Rotation paths and how fast each direction turns (degrees a step):
Each turn is a multiple of 5 degrees from 10 to 175, or 0.
Each row of a path follows its step; steps can be skipped.
path 1
step 0: [-.28, -.31, -.02, -.22, -.12, .33, -.04, .09, -.11, .16, -.19, -.11, -.01, .09, .15, -.15, -.05, -.03, -.23, -.01, -.05, .09, -.18, .18, -.18, .12, -.33, .13]
step 1: [.21, -.18, -.11, .30, .21, .00, -.18, .08, .02, -.06, -.08, .01, .05, .02, .19, .03, -.38, .20, .11, .17, -.09, -.28, .34, .23, .00, .04, .06, -.05]
step 2: [-.23, .05, .01, -.15, -.02, .01, -.06, -.16, .28, -.01, .24, .22, -.04, .15, .00, .25, -.22, -.05, -.03, -.39, .33, .02, .16, -.08, -.04, -.04, .14, .24]
step 3: [.18, .17, -.14, .20, -.14, -.10, -.07, .18, -.05, .15, -.05, -.18, .01, .01, -.13, .01, -.02, .16, .22, -.25, .05, .42, -.14, -.03, .33, .20, .14, -.17]
step 4: [-.36, .15, .20, -.07, .12, -.02, .11, .00, -.01, .04, -.34, .09, -.08, -.28, -.07, .25, -.15, -.12, -.20, .29, -.05, .25, -.11, -.08, .03, -.12, -.22, -.09]
step 5: [.03, .01, -.01, -.14, -.17, .11, -.02, .14, -.10, .10, -.09, -.04, .17, -.04, -.12, -.07, .08, -.19, .18, .14, -.05, -.30, .16, .61, .13, .15, -.15, .13]
step 6: [-.11, -.07, -.03, .26, .12, .05, .04, -.20, .13, -.05, .03, .19, -.30, -.31, .18, .05, .11, .09, .25, -.16, -.10, -.24, .17, -.03, .01, -.32, .23, .18]
step 7: [.01, .12, -.18, -.21, .03, -.08, .40, -.22, .08, .22, .24, -.07, .05, .22, -.17, -.24, -.18, -.03, .02, -.40, -.14, .06, -.17, .01, .08, .03, .02, -.02]
step 8: [.03, -.29, -.08, .12, .26, -.09, -.12, .36, -.14, .25, -.08, -.21, .13, -.30, .12, -.02, .01, -.04, -.03, -.12, -.02, .19, -.25, -.21, -.07, -.15, -.14, -.15]
step 9: [-.12, .21, -.11, -.07, .30, -.01, .12, -.03, .14, -.21, -.11, -.09, .24, .16, .32, .03, -.14, -.18, -.09, .32, .16, .03, .06, .34, -.15, .06, -.18, -.03]
step 10: [.02, -.11, -.01, .11, -.39, -.11, -.19, .14, -.30, -.07, .05, .33, .03, .01, .19, .08, -.05, -.06, .25, -.21, .25, -.13, .06, .25, -.19, -.07, .13, .04]
Directions:
[.07, -.02, .00, .03, -.11, .02, -.04, -.15, .08, -.06, .03, .05, .07, -.04, .01, -.05, -.02, .01, .09, -.05, .07, -.01, .10, .00, -.01, -.09, -.05, .00]
85
[.15, .01, .06, .05, .01, -.01, -.01, .00, -.12, .09, -.04, .04, .02, -.06, -.01, -.01, .04, .07, .03, -.10, .04, -.04, -.02, .07, -.04, .13, -.02, -.04]
155
[-.08, .01, .00, -.02, .04, -.07, -.11, -.05, -.11, -.02, -.06, -.08, -.03, -.02, -.11, -.12, -.04, .03, -.09, -.04, -.02, .01, .07, .02, -.01, -.06, -.04, -.06]
95
[.07, .06, -.04, -.01, .04, .01, -.01, .02, -.02, .05, .10, .09, -.09, .03, -.07, -.04, .02, .00, .02, -.03, -.03, .16, .07, .00, -.06, -.05, .10, .07]
85
[-.02, .01, -.03, .01, -.10, -.04, .00, .04, .03, -.02, .13, -.10, .02, .00, -.07, -.09, -.07, .04, .09, .07, -.04, .01, -.06, .10, -.05, .10, .01, .00]
160
[.08, -.13, .04, -.03, .00, -.08, .05, -.07, -.02, -.01, -.01, -.07, -.13, -.04, .03, -.03, -.05, -.11, -.02, .05, .10, .04, .00, .03, .07, .04, .05, .05]
0
